Each path below is one point turned by a fixed rotation once a step. After each direction that follows a path, write how fast that rotation turns it, in degrees per step (0 if it stays still).
Each turn is a multiple of 5 degrees from 10 to 175, or 0.
Each row of a path follows its step; steps can be skipped.
Path 1:
step 0: [  1   2 -19 -30  -3 -10   9  -1  -8 -12  -3   4  14  -6  12 -15 -13   6
 -19   3   1   8   0   5  -4  32  -4   9  -4 -14  14]
step 1: [-19   7  -6  -1  -8  19  15 -12   0  -6  -7   4  -8 -13  21   8  -7  19
 -11   4 -10   0 -12  18  20 -23   3  -3   1 -13 -14]
step 2: [ -2  25 -19   5 -15   4   1 -12 -10   4 -22  -6   4  13 -10  -1   0  -1
   5 -24 -15  -8   8  -7  13  -2  -4  -3  -8  30   5]
step 3: [  6 -23  -3  -7 -10 -11  14  -3   7  -5  -1 -10   6  17   1 -21  -9   2
  17  -1  -2 -11  15  23  11  12 -19 -16   2 -10  15]
step 4: [-11  11 -20 -16  -4   9  13  -4  12  -8   6  -2  -9  -7  21 -10  25 -25
   3   3   3   9 -22   7   0  -1   8  -8   4 -11  14]
step 5: [ -7  20 -21   0   7   5  -9   5 -15   4 -27  -1   5   5  25  -2  -4  17
   4  14 -10   0  15 -17  13  14  13   5   0 -12   0]
step 6: [ -6 -10  -7  -4 -32  -4   7  -5  -7  19   5 -19   2  10  -5   7 -10   0
 -18   4 -22   6  11   9  20 -14  -8   3 -15 -10   1]
step 7: [ -3  22 -13 -19 -14  -5   1   3  12 -15   5  -8   3  21  -7 -23  14  18
   1 -17   0  -3 -18  16  -2   1 -12  -1   0   9  -8]
step 8: [-18  -9  -8 -13   3  13  20  -2  -1  -5 -17  17  -4  -6  19 -24  -6  -6
 -12  -3  10 -17  13   8  11  20  -5   8  11   6  10]
step 9: [ -3  15 -13  -1 -19   2   8 -23  -2 -17 -10   3  -2 -16   8  13 -23  -5
  11   6  -9  14  -7   2  15  -6   5 -14 -15 -15  17]
step 10: [  7   4 -26  12   2   0  -6 -12   3  18 -20 -17   8  18   8  -2  15  10
   8  -4 -22 -14  -4  14   8 -11   3 -18   5   4  -9]
[ 3  2 -2 -6 10  0  6  6  0  1  4 -1 -2 -9  4 -1  9  3 -4 -9  3  5  1  8
 -1  5 -6 -2  4 -4 -4]
100
[ -4 -11  -1   6  -2   3   2  -3   4  11  -1   1  -3  -2   5  -1   6  -9
 -10   0   0  -8   2   3   3  -6  -1   3   2   1  -2]
160
[-1  7 -2  3 -3  6 -2  8  5  0 -1 -5  8 -7  6  6 -5  0 -3  3 10  3  7  3
  4 -2  3 -4  0  6  1]
95
[  0  -1  -4  -1   3   3  -7  -5   2  -2  -5   8  -3  -8   1  -5  -2  -5
  -3   6   6   3  -5   3  -2   8   9   1   0 -10   5]
85
[  1   1  -9   5  -3   6  -5  -3   0   7  -2  -1   3  -2   5  -6   2   4
   3  -4   3  -2  -3  -9 -11   7  -4  -2  -2   6  -6]
135
[-3 -3 -2 -1  0 -6 -4 -2 -4  1 -1  4  0 -3 -2  2 -4 -4  1 -7  2  1 17 -7
  5  9 -6  4  1 -2  2]
125
Path 2:
step 0: [  1   2   9  14 -14 -21  17  -8   7   6  -9   1   3 -38   9 -15 -11  20
  15  -6  10  20  -7 -11  11  11  -2  12  -7  -7  12]
step 1: [  4   0  18 -10   6  12  -1  11 -20 -11  33  -1 -21   2  -4 -10   0  16
  -3 -16  -6   3   1  22 -15   7   7 -17 -13  21   9]
step 2: [ -8  -6   6   3  -2  -8 -15   4  23   7   6 -12  12   6 -25 -22  -3 -14
 -12  13  12 -17 -18 -11  -5 -14  -4  27 -15  13   6]
step 3: [ 12  -5   2  11   7 -18   0  10  -2  -3 -15 -12 -18 -27   5  18 -11  16
  11  -5 -23 -13  18   6  -6 -20 -23   8   1   2 -12]
step 4: [ 20  16  10  13 -24   6   4   1   2 -17   9  14  19 -12   9 -17  -1  -3
 -17   5  -5   6 -16  12 -10  28  -8  -8  -7   8 -20]
step 5: [  1 -27  -6   8  19 -25   8  17   7  11  21  -9   3   6 -21  -5 -10  -4
   3 -27  11   2   1  -8   9   3  13 -18 -15   1 -11]
step 6: [ 11   0  -8   5 -11 -11 -31 -14  28   9   6  15  -9   9   0  -1   9   7
   6   4  -3   0  26  20 -22  -7  -6  14   5  16   8]
step 7: [  7  -5   6  15   8  -6 -18  11   1 -11 -21 -14  21 -14  19   0  -7  20
  20  10   9   2 -28  -1  15   9 -13 -11  -8   8  11]
step 8: [ -3  -6  26  10  10   5  12 -11  -6  12  27 -20   3  -8 -15  20   5  -2
  -7   6  -7   2   3  17 -27  15   4 -20   9   8 -10]
step 9: [ -1   5 -11  10 -22  -2 -12   1  18  11   8  -9  17  17   8 -12   7  -9
  12  -8 -17 -29  -7 -17   2 -15  23   2 -15  12 -11]
step 10: [  9 -20   0  13  11  -1 -15  -2   5  -6 -22  12  -2 -23  12  22 -10   1
   5 -24   7  20   2 -17 -27 -12  -1   6  11   5  -6]
[ -1   1  -7  -6  -7   0  -2   5   0   4  -9 -11   6  -3  -7  -4   4   4
   2   0  -4   6   0  -3   3   3   2   0  -9  -2   0]
160
[  5   0   2   1   3  -1   6   5   9   4   7   0   3   4 -14   2   7  -5
   3   2  -5  -3   1  -2   5  -6   3   2   6  -1   4]
110
[  1  -2   7  -1  -3   8  -1   0  -4  -3   0 -10  -6  -5   0   3   0  -6
  -1   2  -8  -8  -6 -10  -6  -2   2   7  -1   4  -2]
55
[  1  -9   3   2  -9   4   2  -7  -6   0   8   3   1  -2  -3   2   5  -1
   4  -5   2  -2  -5   8   4  -3   3  -1 -10  -9  -3]
95
[ -3   0  -5   3   3  -9   0  -5 -13   4   2   4  -5  -7  -9   7  -2   0
   3   5  -7   5   5  -2  -3   1   2  -2  -1   3   1]
145
Path 3:
step 0: [  2   2   2  15 -15 -12   0 -17 -14  17  -6   0  -9   6  11 -29  14 -11
 -24  -8  -6 -13   6  -2  21  10 -12 -13 -14 -10  13]
step 1: [-28  -7  -4  12  -5   6  11  -3  -5  20  17 -12  17  -3  -9  -7   7 -25
   3  -9  -6 -13  -7   8  14 -10 -20  -8   2 -25   2]
step 2: [  2  -2 -11  14 -24   2  -2  -4  -4  -5   9 -27   4  -3  13  11  -5 -17
   9  -3   4 -15  20  17  -5 -24 -14 -26  -3   6  12]
step 3: [ 12 -22  15   1 -28   2 -19 -17   3   3  -1  -4  -8   4   6  13  -4 -11
  10  -1 -10 -14  -1 -19  -1  -1 -21 -12 -26 -15   4]
step 4: [ 12  19   8  17 -20  -4   5 -18  -2  22  -7 -12  11  16   6  20   5 -24
  -1  -5   1  13 -21   0   8   7 -16   0  -8  -9 -10]
step 5: [ -9  10  17  20 -19  -3   8  -6   9   5  -6 -15   1   1  17  -7  -8 -21
 -26  22   8   4   8   1  13  -5   2 -11   1 -22  16]
step 6: [ -9  -3   2  -4  -4  14 -16 -17   4  18  14 -13 -12   4   9 -16   7  -5
 -20   3   0 -18   1  25  13   3 -24 -19  -8 -17   1]
step 7: [  2 -14 -23  11 -14  -5   3 -11 -20   3  -4 -24   0  12 -13   0   5 -18
  -8 -18   2 -20   1  -3  22  -9 -23  -6   5  -6  11]
step 8: [-11 -17  13  17  -6  -7  14  -9  -8  14  12 -22  -2 -11  17   7  -9 -29
  23   0   1 -11  -3  -6  -2 -13 -14  -7 -14   2  15]
step 9: [ 22   5   8   9 -24   2  -1  -8  -6  15  -3  -4   9 -10  17  16  21 -11
   2   3 -11  -1  17   6  -6  -5 -13 -23 -27 -15  -1]
step 10: [  4  -4   8   5 -35  13  -6 -14  13  10  -6  -2   8   5  -7  15  -5 -20
 -11   6  11   0  -8  -4   4 -11 -17   5   6 -35 -10]
[ 9  4  3  0 -3  2  1 -4  5  7 -8  1 -1 -1  4 -7 -3 -4 -4  1 -2  0 -3  2
 -1 -3 12  8 -1 -6 -8]
65
[-1 -3  7 -8  0 -3 -2  4 -6  6 -2  2  9  4  4 -1 -8  5  0  2  2 -8 -3 -9
 -2 -2  2 -4  7 -7  5]
155
[  1  -8   0   5  -3  -3   3   1   6 -10  -6   2   0  -3  -8  -3  -1  -1
  -5   3  -3   0   8 -11   7  -3   2   2  -2  -6   5]
155
[-6  4  5  7  5 -7 12  6 -2  6 -1  6  4 -4  7  0  8 -4  1  0 -3  5 -2 -5
  1  5  1 -3 -4 -1  1]
90
[ 2  0  6  1 -3 -4 -4 -1  0  0  7  1 -7 -5  6 -8 -5  1  2  5 -4 -4  9  1
 -7 12 -1  4 -3  2  7]
125
[  4  -2   5   7   0   7  -3  12  -3   5   1   5  -1  -1   0   3 -11   2
  -2  -9   3   3   3   5   8   0  -2   3  -5   0   3]
0
Path 4:
step 0: [-16  10  21  11  -9  -1  12   1  -5  -1 -16 -12  -6  -5  -1 -26   6  19
   9  -3 -11  14  -5  -7 -11  -4  -6 -22 -27 -16  11]
step 1: [  7  14  -2  25   0  10  12  10   1 -25  15  -5  10   7  -8   3  -2   7
  -8 -10 -14  23   5  -5   8  24 -15  11 -15   6  20]
step 2: [ 10 -10   7  -4   4  -7   1  -2 -38 -10   1   5  20  15  -4  22   8  -7
  -6  15  14  11  -9   2  18  -2  -3   7   8   7  25]
step 3: [ 12   1   5 -12  -2   5   2  -8   4  14 -22  38  -3  16   6   9  26 -10
   6  28 -11   1  -2  14  -1   7  -3  -4   4  -1  -2]
step 4: [ -1  23   0 -25  10 -17  11  23  15  14 -14   4  12  -7   7  -7   0   5
  18  -3 -17   4 -22  -1 -10  -1 -10 -16  -5  13  -8]
step 5: [-22   6 -11   6   0 -11  17   2  -3  10   3 -15   0   5 -13  -6  -7  13
 -15  -8   4  25  -7  -3 -21  27  -1   2   9  25 -14]
step 6: [ 12  -4   4   6  -5  -6   4 -18 -15  -7   4 -23   6  -2 -26  33  15   0
 -23  -8  -3   1  -4   6 -19  -1  18 -10  -8   0   1]
step 7: [ 14   3 -12  -1   3   6   4  -2  -6  17   9  12   6   9  -1  12  31  -4
  -5 -19  -9   1   9  12 -10 -22  -9  22   6 -28   3]
step 8: [-16   5  17 -16   1   5  -9   4  -3  18 -16  -5  21  -9  13   2  10  18
   4   3  -4  10  22  -2   9 -19 -31  -3   5  -6 -10]
step 9: [-28  24  -3 -10   0   9  29 -14   2  -8 -14   0 -11  -6   6  -2 -14   0
 -12  13 -13   6  21  -8   3   3 -10   5 -17  15   5]
step 10: [ -3   3   0 -17  -7   6  12   8 -13  -7  21 -34  -3   1   4  -5   0 -23
 -16   9  -8   5 -16  18   5  13   2  -3 -19   3  21]
[  0   4  -1 -13   1   9   2   2   2  -2 -10   3   2   2   0   1  -2   2
  -1   8  -1  -1  -2  -3   8  -5   1   6   6  -3  -9]
70
[ 6 -1 -1  1 -8  3  1 -6 -4 -2 -7 -4 -3 -7  3 -9 -2 -1 -1 -3 -3  6  4  6
 11 -3 -6  3 -2  0  7]
40
[-3 -2  4 -3  0  1 -7 -8  0  1  5 -8 -1  4  1 -2  3  3  2  2 -8 -1  3 -9
 -4 -5 -1 13 -8  0 -1]
40
[  5   0  -5  -5 -10   2   4  -6  -2   5   9   2   6  -1   0   3  -3  -2
  -9   4   7   1   0  -8   4   3   8  -1  -4   1   3]
90
[ 2  8  2 -1 -5  2 -4 -4  7  9  2  4  5  3 -3 -4 -3 -1 11  4  3  5  5  4
 -5 -9  1 -5  4 -2  4]
85
[ 0  2  2  3  1  0 -2 -7 -3 -7  4  7  9  3  5  4 12 -2  4 -6  2 -3  6 -1
  8 -3 -2 -1  5  3 -3]
70
[ 0 -6 -8  2 -1  1  2  3 -1 -8  0 -8 -2  2  2  6  4 -7  3  8 -1  6  4  4
 -4 -6  9  2  5  5  4]
90
Path 5:
step 0: [ -7 -16  -9 -10   1   2 -21   3   8  -2 -14 -31   8   8  17  17  -1  23
 -17  -3  17   4   1  16  16 -13 -29  -1   3  -5  12]
step 1: [ -9 -18   5  11 -17 -19  15  11 -13 -10 -12  -5   2  25  -8  -4  13   0
  -3  16  13  -8  15 -22 -14  -8 -28  12  -6  13 -13]
step 2: [-10   1 -16 -11 -26   6   4  16  24  -8  -2  -7 -20  -4  11   6  10  -5
  23  -2   0   4  -4 -38  -1  17   9 -21  -5  -1 -10]
step 3: [  1  20  -9  17  -1  20   8   2  13   7   2   8  16   2  38 -12  10 -18
  16  -6 -17   8 -14   6  -2  10 -14  24 -15   1   5]
step 4: [  1  12 -11   8  -8  -8   4 -19 -14   4  11   0  26 -11   6   0 -28   6
 -16 -17 -32  -7   9  -5 -31   6  -4 -16   1  -2  -2]
step 5: [ -2  21 -13 -33  11  -4  14   1  16  12  -7   4  12  -5  -5   8   3  15
 -25   9  11   8 -12  19  -8  -7  -6 -19  10  26   3]
step 6: [ 29 -12  -6  10  14 -22   5 -12  11   2   3  -8  -6   5  10  -6   3   6
 -25  28  25 -13   6  -7  -3  10  14  20 -15  13  -2]
step 7: [ 20 -17   8   9  12   9  -3   8   6   8 -16 -29 -13 -10  -1  13 -16  11
   1 -13  10  27  -5 -27   9  -2  -8  -9 -11  -8 -22]
step 8: [-18   3  -5   1  16 -14   0  18  -5   2 -23 -10   0 -19 -10 -16  17 -23
  11  -4 -12 -12  -9  -4   9  -3 -32  12 -26   0  -6]
step 9: [ 16  14  -3  -7 -11  -3   7   6  -3 -12  -1   8 -17  15 -10 -25  -7  -8
  14 -30  -9 -23  -1 -13 -25  -1   9 -17 -20   1  16]
step 10: [  3  21   5   8   9  22   1   6  16 -13   9  11  19 -26  11  -2   9   0
  14 -17  26  -1 -12  25 -19   0  13 -16   4   4  -6]
[ 2  9  1  2 -3 -3  3  0  2  0  7 -7  8 -2 -5 -1  1 -1 13 -8 -7 -3 -3 -1
  3  1  3  4  2  6  5]
60
[ -8  -2  -1  -5   7   9  -8  -4   1   1 -10  -1   3  -3  -2   7   6   5
   6  -2   1   3   0   0  -1   7   4  -6  -1   8   1]
140
[-1 -9 -7  2 -1  8 -1  0 -2  0  3 -8  0 -6  2  1 -5  0  1 -1 -2  6 -6  5
 -6 -5  7 12 -3 -2 -2]
95
[ 6 -6  5 -4 -7 -5  0  8 -1  6 -7 -7  1  3 -3  8 -2  2  6  5  4 -4 -2  0
  3  8 -2  6 -2 -2 -6]
60
[  2   2 -11  -7  -4   0   3  -2  -2   4  -1   2  -4  -8  -5   2  13   0
  -3   1  -6  -3  -3   0   6  -3   1  -1   3  -3  -8]
120
[ 6 -1 -5  5  2 -2 -3 -3  0  1 -4  4  8 -5  5  1 -3  2  3 -8 -1  6 10  2
 11  2 -4  3  0 -8 -3]
95
[ -1   8  -1  -4   9   0   3   3   2   0   4   2  -3   2   3   8  -8   1
  -6   3 -10   2   3  -3   1   6   2   7   0   7  -8]
35
[  0  -2 -11  -7  -3  -8   4   1   2  -6  -2   6  -3   2  -4  -4  -3  -3
   8   1   7   6   6   5  -3   1   5   0   0   7   0]
95
Path 6:
step 0: [ -2  12   6  22 -18  -6  -1   2   0 -17  38   2  -5  22  -1  -4   6  10
  -2  16  -9  -5  -5  -6   9 -11   2   2  17 -14  12]
step 1: [ -2  17 -12  10  12 -10 -22  -5   0   2  34   4   7   1  -1  10 -10  11
   4  -5  -3 -21 -14 -16  14  -9 -16  -1  -9  -9 -14]
step 2: [  0   6  15  15   3   1   5   6  16   2   8   7  -2  -1  17  19 -10 -12
  28 -16   2 -15 -16 -16  -1   5 -20  19  13  -6  -5]
step 3: [-16  -3  -6  23  11  -4  27  -5  17 -21   7   2  11   0   2   5   9  11
   6  -5   1  -6  -6 -13  13  21  -9  10   8  24   0]
step 4: [  1 -12 -11  -8  -5 -20  16  14  -6  -9  15  -2  25  -7 -13  -4   0  -2
 -11  -9  -3 -20  11 -17  -8  12 -25   4  18   8  -2]
step 5: [-23 -10  11  -3  -9  11   7  16 -12 -13  17   1  19  20 -22  -3  -3  10
   5 -13  12   2  -6 -11 -11  -2  -8   7  18 -18   9]
step 6: [-12  -2   8   5  -5  17  -9   0   1 -11  22  -9  18  12   2 -24  14  -1
 -15   6 -13  -7 -27 -14  16  -3 -13   0  -1 -14  -8]
step 7: [ -4  -3  -5  -8 -24 -12 -11   2  17   7  23  18  10  20  22   1  -3   1
   0   2   5 -13 -13 -13   5  -8 -11  20 -11  -4 -14]
step 8: [ -6 -26  11   8   3  -2  18  -9  11   1  17  25  -1 -11  -5   8   0  12
  25  -4   5 -14 -20  -4  11  -5  -6  11 -11  -7 -16]
step 9: [ -5  -6   2  24  -8 -18  19  -2  23  -2  15   2  -1 -26   1 -24   8   4
  10   1   0   6  -1 -14  -8   7 -27   3   4   3   2]
step 10: [-11 -12  -3   0   8 -21  13  17  -3   9  36 -10  11   2  -1  -3   1  11
  -2 -23  11  14   7 -20  -7  14  -2   2  -9   9   6]
[ 4 -3 -6 -7  2 -5 -6  6  0  5  4 12  5  0 -5  7 -3 -2 -4 -4  4 -5  9 -2
  5 -3  1 -3 -3  0  0]
115
[  0  -7   2  -2   0  -9   1  -7   8  -2  -8   0   6  -4   5   2 -10   1
   5  -2  -2   5   0  -1   9  -1   1  -1   7   1  -2]
65
[  4 -10  -6   0  -5   5  -8   4   0  -2  -1  -8   5   4  -5  -4   2   0
   1   2   3  -1  -2  -5  -3   1  11  -3   9   1  -4]
55
[ -4  -1   4  -4   0   1  -5   0 -10   0   6  -1   2   7   1  -7  -2   0
  -3  -4  -6   5   3   9   5  -9  -4   1   8   4   2]
60
[  1   5   4 -10   2   2  -8   4   6  -8   5  -2  -8  -4   1  -2  -4   2
   2   8   8  -3  -1   3   8   1   1   6   0  -1  -5]
60
